128 stands for zero in the data rows.
Some points:
[137 140 161 164 121  88 110 132 131 154 113 145 100 132 159 142 114 144 116 148  90 151  97 137  80  81 114 134 126 136 136 133 165 168 143 119 137 194 133  88 133 133 105 165 114 117 141 148]
[142 153 120 130 121 145 139 135  88 136 115 120 119 140  86 147 108 124 122 140 143 116 165 121 117 141  95 120 143 161 134 135 140 143  86 129 137 116 116 143 147 122  77 138 108 123 137 113]
[134 112 163  96 106 102  90  86 144 195 127  88 106 133 113 152 204 137 114 109 126 113 142 134 176 133 149 135 123 139 161 158  97 150 133 157 128 106 115 146 134 124 115 158 117 119 138 115]
[171 173 130 105 193 150 132 150 112 113 164 156  98 118  90 120  93 141 140 141 109  71 119  96 139 159 116 171 108 123 169 113 136  77 139 124 122 134 134 160 115 136 154 155 125 134 121 126]
[149  91 112 127 105 123 172 121 127 138 175 151 155 134 134 156 124 131  99 123 149 144 160 140 128 129 161 135 134 106 161  93 112 136 103 151 131 136 121 136 143 142 131 125  96 127 142 132]
[ 68 104 168 155 116 114 117 142 110 143 115 128 139 145 158 155 134 112  97 146 155 165 159  99 126 146 100 141 126  99 125 117 131 146 118 136 119 100 109  93  81 144 126 158 123 114 147 166]
[146 152 110 171 112 161  94 118 140  93  86 159 122 133 161 134 123 126 108 130 164 146 107  87 142 153  95 153 136 163 126 149 122 157 153 131 138  97 143  94 140 156 111 168 121 157 142 136]
[ 93 104 126 114 143  92 148 125 101 104 127 150 144 141 137 149 135 112 119 120 141 140  94 134 121 148 149 141 127 160 142  86 205 119  77 108 136 141 129 101 150 152 143  89  94  96 129 121]
[ 97  98 123 142 127  95 139 117 133 119 109 160 132 131 135 139 110 139 117 103 133 156 117 142 127 140 138 149 129 151 124 101 125 104  79 140 146 127 123  91 147 158 149 110 172 137 137 143]
[146 162 158 108 121 161 108 153 119 107 120 132 136 140  99 150 133 140 119 110 149 122  97 105  64 149 148 105 106 151 133 148 121 150 140  98  95 131 148 132 130 135 147 152 100 125 149 216]
[112  85 161 154 121 144 124 124 101 112 116 147 133 171 166 145 139  84 113 126 142 130 116 132 113 151 100  89 139 130 165 119 112 113 134 135 106 134 138 134 141 144 127 168 192 120 148 160]
[139 114  90 141 120 173 151 151 165 157 106 147 159 103 114 113 111 137 110  99  94 140 105  88 140  99 138 148 118 160  87 150 144 118 126 146 137 131 133 153 162 123  76 140 126  93 138 121]
[115 118 109 137 119  76 135  69 108 108 191  78 154 138 141 112 130 121 117 133 160 145  85 108 125 128 140 127 162 141 108 116  69 154 122  94 132 177 139 164 146  68 146 117 129 137  61  96]
[ 98 119 109 116 192 127 147  84 121  75 121 103  66 165 146 111 197  92 105  90 120 128 174 128 123 117 136 152 104  87 131 158 168 110 101 150 113 138 131 141 149  87 140 102 136 147 131 104]
[ 69 169 114 112 117 145 151 141 124 140 126 138 150 160 161  95 113  94 116 119 139  94 143 116 117 135 156 135 124 138 132  96 141 149  96  80 139  94 118 150  91 120  75 132 115 113 134 118]
[148 143 118 110 109 136 148 147  76 146  95 115 162 144 144 141 152 140 107 111 138  79 147 134 113 142 149 144 187 143  77 149 151 152 143 150 174 119 114 131 142 144 132 129 129 171 127 104]
[139 115 120 166 118 103 151 143 111 129  80 149 113 114 136 147 128 130 125  81  98 132 119 154 143  93 150 144  93 109 118  98 127 130 145 110 131 156 129 147 164 167 154 109 123 157  58  84]
[113 111 110 119 106 119 147  99 145 133 169  96 102 126 108 132 134 130 163 186 156  92 108  75 106 156 111  77 113 139 126 129 153 125 144 133 132 139 154 148 157 117 153 136  88 148 133 108]
[148 130 120 132 133 134  92 106 124 108  96 155 131 116 160 130 127 164 159 106 100 147 127 147 115  97 167 155 138 113 132 105 112 120 140 125 131  90 116  92 130 149 118 119 116 102 126 126]
[143 141 125 159 111 137 124 143 104 133 129 149 123 122 106 136 103 103 143 111 125 142 144 105  70 140 145 132 114 151 117  89 124 145 151 196  99 100  72  97 129 151  85 135 121 118  58 100]
[144 117 110 133 103 132 106 172 136 131 103  97 154 112 108  95 159 145 153 141  98  61 107 125 145  96 111  94 215 100 119 117 122 133  76 123  79 128 147 144 120 103 138 110 120 133 126 133]
[ 79 118 154 156 121 146  95 145 141 150 140 140 130 141 151 144 128 101 140 129 135 161 116 165 116 152 129 107 113  88 156 114 141 120  86 152 110 137 201  95 117 145 135 105 179 147 135 136]
[ 99 160 123 138 116 156 119 120  87 153 100 130 112 141 104 127 114 125 183 129 142 142 161 112 168 142 105 146 111 129 129 121 142 151 152 146 108 133 119 147  73 135  88  97 152  68 140 137]
[131 131 128 119 113 136 126 155 165 102 154  93 145  92 104 110 165 127 152 140 102 142 114 133 157  98 105 154  92 138  68 115 116 117 125 192 104 169  72 150 131 118 127 140 142  95 142 135]
[134 118 118  98 117 133 138 141  80 114 141 128 151 132  96 148 107 151 147 160  89 125 128 136 131  86  91  96 115 176 148 115 130 115 152 116 123  90 146 126  99 127 147 120 120 153 124 114]
[128 122 125 129 118 143  99 124 121 110 159 140 148 119 132 102 123 147 112 130  86 168 121  78 136 115 151  81 124 126 142  92 108 139 142 112 132 117 142  98 147 153 146  95 130 148 126 137]
[139 100 117 132 121 115 104 135  93 128 149 114 153 133 138  64 144 143 135 109 132 139 164 134 162 134 154 143 135 125 161 115 106  98 141 100 131 128 128  90 143 148 129 164 127  84 148 124]
[134 124 200 104 110 133 109 147 139  91 148 140 161 118 126  91  86 141 101 115 110 105 129 113 142  85 147  99  73 156 115 209 112 122 142 144 103 145 145 134  92 118 139  94 143 163 155 113]
[102 148 105  85 121 120 152 171 105 105 116 141 116 142 118 142 111 116 153 166 138 116 178 186 120 150 120 155 136 138 136 148  73 118  90 116 146 179 145 131  97 141 136 120 119 151 115 118]
[123 132 166 122 127 131 122 109 151 126 171 147 147 110  96 103 102 141 140 147 102 113 109 172 150 107  83  80 177 125  54 129 139 100 138 128 153 126 132 149 149 121 142 113  86  96 143 162]
[ 96 160 113  94 109 127 134 134 101 122 107 125 139 179 155 155  79  40 144 121 142 122 142 117 113 140 151 117 105 132 132 104 119 134 104 115 100  98 128 146  95 118 155 163 180 147 163 130]
[152 124 105 145 121  98 146 160 150 136 153  90 143 116 111 101 142 148 114 101  98 157 119 143 123 112 150 144 138 102  76 143 133 110 118 107 135 105 131 143 104 129 129 146 144 172 138 122]
[138 162 107 138 111 144 145 108 114 113  94 121 114 130 101 156 139 142 102 115 137 136 158 139 114 154 143 121 124  80 134 156 115 134  99 153 119 133  99 133 127 133 122 133  97 120 137 108]
[120 151 120  98 176 153 147 162 169 106 111 131  84 132 156 125  35 115 146  98 141 117 159  98 161 151 142  94 124 143 127 147 124 152 152 127 118 119 122 143 148 103  89 146 119  83 129 120]
[ 92 110 115 140 180 114 111 101 158 163 125 136 102 152 120 115 142 108 142 141 140 107 158 125 119 139 102 135 134 129 115  94  46 129 152  97 131 133 123 139  83 102 116 111 134 122 151 136]
[134 101 151 131 186 145 147  96 132 165 120  95  86 131 163 102 157 164 162 154 143  92 100 175 120 132 179  79 125 178 145 150 129 141 142 150 120 119 137 144 129 102 137 106 117 162 141 148]
[107 127 108 153 121  70 126 133 135 120 137 124 147 106 110 196 104 133 133 159 107 139  97 125 127 119 146 124 148 111 136 141 141 175 148 110 123 123 139 152 141  94 103 118 134 129 122 140]
[147 157 152 139 177 154 111 154 188 155 103 138 102 125 149 116 142 135 103 150 150 166 115  88  82  88 100 146 137 134 131 146 126 142 123  93 125 122 114 101 133 175 140 156 168 137 141 136]
[146 104 109 125 121 152 113 113 133 125 134  98 102 134 120 145 147 126 164 142  92 146 123 133 159 167 137 144 121 146 143 170 133 115 134  75 125 157 116 132 129 109 145 101 105 160 118 133]
[135 108 108 118 130 108  82  88 136 108 133 111 131 119 112 153 123 139 106 149 140 121 138 148 138 133 101 104 114 123 119  98 167 138 142 141 126 153 113 168 128 101 126 175 113 120 134 139]
[138 170 110 146 128 147 146 143 130 146 157 148 147 130 148 146 132 157 126 100 198 144 129  98 160 144 132 134 138 134 141 146 141  64 124 169 124 145  88  92 117 148  85 121 131 122  82 105]
[117 101  99  89 174  97 101 123 126 108 159 102  81 131 112 142 125 134  96 135 150 117  86 148 139 140 135 151 127  91 122 144 143 136 168 124 124 159 130 132 125 103 144  98 139 123 139 138]
[156 110 131 173 125 145 176 139 121 113 112 151 141 130 172 106 137 135 101 186 139 143 106 133 148 134  96  93 112 123 119 133 104 126 131 121 111  89 149 113 123 140 151 108 133  92  70  72]
[118 128 196 137 152 134 113  94 171 160  99 118 118 134 114 124  94  85 154 104 132 128 151 136  79 119 121 149 181 109 147 119 139 105 141 139 255  87 131 159 102 105 145 107 182 113 120 155]
[143 116 112 105 100  90 170 131 153 120 147  99 150 138 116  96 132 138 170 158 152 128 122 150 111 127  97 137 108  95 156 141 144 102 148 119 140 113 131 130 187 106 135 125 126 133 134 133]
[130 167 124 147 107 147 142 113 130 116 169 139 109  87 124 166 105 123  82 127 113 140 123 137 161  88 147  84 132 164 116  79 131 121 160 119 114 124 169 107 117 151 135 132 140 115 121 124]
[143 117 112  79 105 105 162  88 136 195 110 125 156 131 117  82 167 130 105 121 112 103 114 157 151 135 109 144 128  89 130 153 144 169 159 114 135 121 137 133 129 120 108 142 120 110 121 124]
[154 120 164 114 120 113  91 163  85 128 144 107 143  11 124 139 151 139 157 119 123 128 118 127 130 101  82 156 121  90  95 128 108 107  97 102 128 164 130 129 133  91 140  84 132 181 140 141]
These points spread out most along one direction. How far along it is each point below, from 0 to 99? The average is 50, and the first point in the table lies past the average. One standard deviation of the points above along it is 16.
[134 101 151 131 186 145 147  96 132 165 120  95  86 131 163 102 157 164 162 154 143  92 100 175 120 132 179  79 125 178 145 150 129 141 142 150 120 119 137 144 129 102 137 106 117 162 141 148] 35
[117 101  99  89 174  97 101 123 126 108 159 102  81 131 112 142 125 134  96 135 150 117  86 148 139 140 135 151 127  91 122 144 143 136 168 124 124 159 130 132 125 103 144  98 139 123 139 138] 31
[138 162 107 138 111 144 145 108 114 113  94 121 114 130 101 156 139 142 102 115 137 136 158 139 114 154 143 121 124  80 134 156 115 134  99 153 119 133  99 133 127 133 122 133  97 120 137 108] 56
[ 97  98 123 142 127  95 139 117 133 119 109 160 132 131 135 139 110 139 117 103 133 156 117 142 127 140 138 149 129 151 124 101 125 104  79 140 146 127 123  91 147 158 149 110 172 137 137 143] 63
[118 128 196 137 152 134 113  94 171 160  99 118 118 134 114 124  94  85 154 104 132 128 151 136  79 119 121 149 181 109 147 119 139 105 141 139 255  87 131 159 102 105 145 107 182 113 120 155] 61
[147 157 152 139 177 154 111 154 188 155 103 138 102 125 149 116 142 135 103 150 150 166 115  88  82  88 100 146 137 134 131 146 126 142 123  93 125 122 114 101 133 175 140 156 168 137 141 136] 68
[113 111 110 119 106 119 147  99 145 133 169  96 102 126 108 132 134 130 163 186 156  92 108  75 106 156 111  77 113 139 126 129 153 125 144 133 132 139 154 148 157 117 153 136  88 148 133 108] 31
[146 104 109 125 121 152 113 113 133 125 134  98 102 134 120 145 147 126 164 142  92 146 123 133 159 167 137 144 121 146 143 170 133 115 134  75 125 157 116 132 129 109 145 101 105 160 118 133] 32
[154 120 164 114 120 113  91 163  85 128 144 107 143  11 124 139 151 139 157 119 123 128 118 127 130 101  82 156 121  90  95 128 108 107  97 102 128 164 130 129 133  91 140  84 132 181 140 141] 16
[107 127 108 153 121  70 126 133 135 120 137 124 147 106 110 196 104 133 133 159 107 139  97 125 127 119 146 124 148 111 136 141 141 175 148 110 123 123 139 152 141  94 103 118 134 129 122 140] 40
[139 100 117 132 121 115 104 135  93 128 149 114 153 133 138  64 144 143 135 109 132 139 164 134 162 134 154 143 135 125 161 115 106  98 141 100 131 128 128  90 143 148 129 164 127  84 148 124] 51
[171 173 130 105 193 150 132 150 112 113 164 156  98 118  90 120  93 141 140 141 109  71 119  96 139 159 116 171 108 123 169 113 136  77 139 124 122 134 134 160 115 136 154 155 125 134 121 126] 47
